In the data rows, 128 means zero.
Here are some numbered points:
111 104 134 117 99 125 119 151 103 112 141 137 112 0
140 116 106 140 149 127 134 103 146 151 88 156 102 1
127 82 80 146 89 159 131 135 166 139 78 166 130 2
174 139 109 127 118 102 93 164 138 111 116 156 101 3
165 101 80 136 108 130 74 107 166 120 164 185 120 4
155 139 99 127 137 140 150 126 176 158 88 166 168 5
79 158 185 98 108 121 159 154 109 120 126 80 149 6
155 97 96 121 86 156 106 173 167 137 103 157 133 7
89 170 162 73 134 162 169 135 109 146 150 84 114 8
165 148 128 155 137 92 140 97 138 139 135 137 149 9
136 149 141 139 136 112 147 157 96 111 120 90 156 10
165 158 109 117 175 111 112 78 176 149 88 156 130 11
86 132 149 111 86 168 152 158 123 152 176 116 145 12
89 177 166 70 137 168 178 126 128 149 135 80 158 13
70 158 185 89 175 83 102 69 109 120 183 80 92 14
146 139 80 117 127 130 169 135 185 187 69 147 120 15
152 107 124 126 143 92 80 114 119 102 167 163 95 16
89 170 128 92 128 159 185 94 125 171 113 112 174 17
155 120 128 155 165 73 102 88 90 82 107 90 92 18
133 119 140 149 108 111 112 154 135 130 145 138 127 19
76 126 178 126 115 108 131 113 81 89 132 83 139 20
148 167 160 148 147 127 153 119 138 143 113 137 145 21
70 110 185 146 89 92 121 135 71 73 145 90 158 22
184 158 128 127 185 73 74 69 119 73 107 109 73 23
121 85 87 164 83 171 133 148 153 155 107 172 155 24
155 91 156 174 156 149 121 126 90 82 145 128 130 25
108 82 80 108 118 83 93 126 128 120 126 137 73 26
134 101 77 142 90 121 86 139 144 130 119 163 126 27
168 138 150 162 159 96 131 104 131 117 122 115 156 28
86 95 166 148 103 130 121 160 100 105 148 118 132 29
136 158 156 136 146 178 150 126 176 178 88 175 168 30
111 91 89 140 108 168 156 103 156 162 78 153 124 31
134 104 99 118 125 98 93 170 144 111 119 121 95 32
136 110 156 155 127 121 121 154 90 82 97 99 130 33
111 104 112 168 90 181 156 136 154 156 75 169 168 34
114 130 122 136 99 171 182 139 153 177 91 152 187 35
70 148 175 98 89 178 188 145 90 149 183 99 177 36
165 129 99 155 137 83 140 107 100 101 116 137 149 37
136 91 80 155 99 149 150 69 166 158 69 166 158 38
89 186 185 108 175 73 102 126 147 139 154 99 120 39
121 91 115 136 99 89 124 161 97 105 113 103 85 40
152 155 156 139 159 137 150 129 125 121 151 121 174 41
108 177 147 89 165 168 140 78 81 111 173 118 158 42
79 177 185 70 127 159 169 164 109 149 183 71 111 43
96 135 149 112 136 118 96 103 129 140 150 116 95 44
136 97 109 165 136 115 125 107 100 96 84 113 118 45
111 157 118 111 128 129 162 97 125 152 117 131 167 46
137 101 96 162 115 145 156 122 143 142 75 149 154 47
139 100 134 152 130 105 108 145 87 82 110 100 110 48
174 110 118 146 175 73 112 116 100 82 116 80 101 49
152 103 146 174 117 153 150 141 132 121 125 129 174 50
79 186 175 70 146 149 188 173 138 187 173 90 82 51
89 167 109 98 118 159 188 88 119 168 97 128 187 52
120 142 112 104 156 127 150 100 159 174 91 140 98 53
136 114 112 136 146 121 138 97 103 118 97 121 130 54
New points follow, each followed by the numbers of its three nearest points above by angle, nearest first.
184 186 166 89 185 187 169 135 185 187 88 147 177 30 21 5
148 148 147 142 153 134 157 129 138 124 129 128 171 41 21 28
79 72 166 174 70 140 121 183 81 92 154 118 158 29 22 0
146 101 71 146 89 121 74 135 147 111 107 175 111 27 4 7
127 129 156 117 108 111 131 183 157 149 173 137 111 19 51 12
149 114 137 184 121 146 156 129 97 95 135 141 177 50 25 41
70 158 185 79 165 92 93 116 100 120 183 90 73 14 44 39
92 129 121 115 124 111 127 78 94 120 157 119 114 14 44 20
108 72 90 146 70 159 121 154 100 101 145 175 168 24 27 0
121 138 140 134 127 131 125 100 122 121 87 129 149 54 52 46
117 91 80 184 70 178 102 97 166 168 154 185 168 24 34 38
145 148 119 95 155 96 109 135 140 111 167 140 99 16 23 3
164 151 143 162 155 118 122 148 163 149 119 147 124 21 30 11
127 95 138 146 115 117 115 117 100 92 129 115 120 48 33 45
117 158 156 108 156 159 178 107 176 187 116 147 149 30 17 53
165 142 125 127 127 118 90 170 156 129 154 159 95 3 19 4
165 101 99 108 89 140 83 183 157 111 116 147 130 7 27 3
145 142 122 114 134 123 93 144 140 120 126 146 117 3 32 16
127 130 163 133 144 114 131 141 116 112 117 103 114 33 48 20
136 148 137 174 118 83 169 164 128 130 116 109 168 10 50 28
139 113 152 171 121 153 153 154 132 121 125 129 181 50 34 41
184 120 99 117 185 73 83 69 100 73 126 147 82 23 18 16
108 72 80 155 70 178 121 154 109 92 107 156 177 24 2 34
79 167 175 98 89 187 178 154 81 158 173 71 187 36 12 13
70 167 175 70 175 73 93 78 90 111 154 90 73 14 44 39
127 120 137 136 99 83 131 154 128 130 154 137 111 19 40 0
76 161 165 89 165 112 122 72 96 120 180 80 105 14 44 42
117 167 175 108 156 111 112 107 100 92 97 99 149 20 39 14
184 167 99 70 185 73 74 183 185 130 145 166 73 3 32 16
124 88 105 149 77 164 146 170 157 149 116 163 171 24 34 2
184 148 147 155 165 130 112 164 147 111 97 99 139 28 10 33
70 148 147 79 146 102 150 78 71 120 183 90 92 14 44 42
165 91 118 165 127 130 140 164 90 73 78 80 158 33 48 45
174 139 166 165 137 149 140 173 128 120 107 118 168 50 41 10
174 135 143 139 147 126 118 164 144 124 120 125 135 3 28 41
127 72 109 108 80 140 93 173 119 92 164 156 120 0 27 7
165 110 147 98 156 92 83 145 166 120 173 137 92 16 32 3
96 157 162 115 106 161 159 138 90 129 160 100 162 36 12 6
79 177 147 79 156 102 150 69 71 139 173 71 92 14 8 42
89 72 99 127 70 149 112 183 109 101 164 147 101 0 29 40
174 148 147 127 175 92 112 126 138 130 116 118 82 23 49 18
174 120 118 108 156 92 74 145 147 120 164 147 73 16 3 32
121 98 121 140 92 121 109 158 116 118 132 154 99 0 40 27
124 130 109 120 109 143 109 160 176 165 135 127 95 7 15 32
184 148 131 136 172 111 99 161 157 111 120 125 117 3 23 49
155 129 127 165 130 108 121 148 138 111 148 147 155 19 50 9
184 148 137 127 185 73 102 116 138 101 107 109 82 23 49 18
98 158 166 98 175 130 121 69 90 101 145 109 158 42 14 20
145 161 128 98 140 124 113 154 169 159 180 149 105 51 39 3
86 177 182 108 109 162 172 155 100 152 176 109 167 36 43 12
79 167 147 89 89 178 188 154 109 158 154 80 187 36 13 12
108 91 128 146 108 83 140 154 81 101 116 90 82 40 48 33
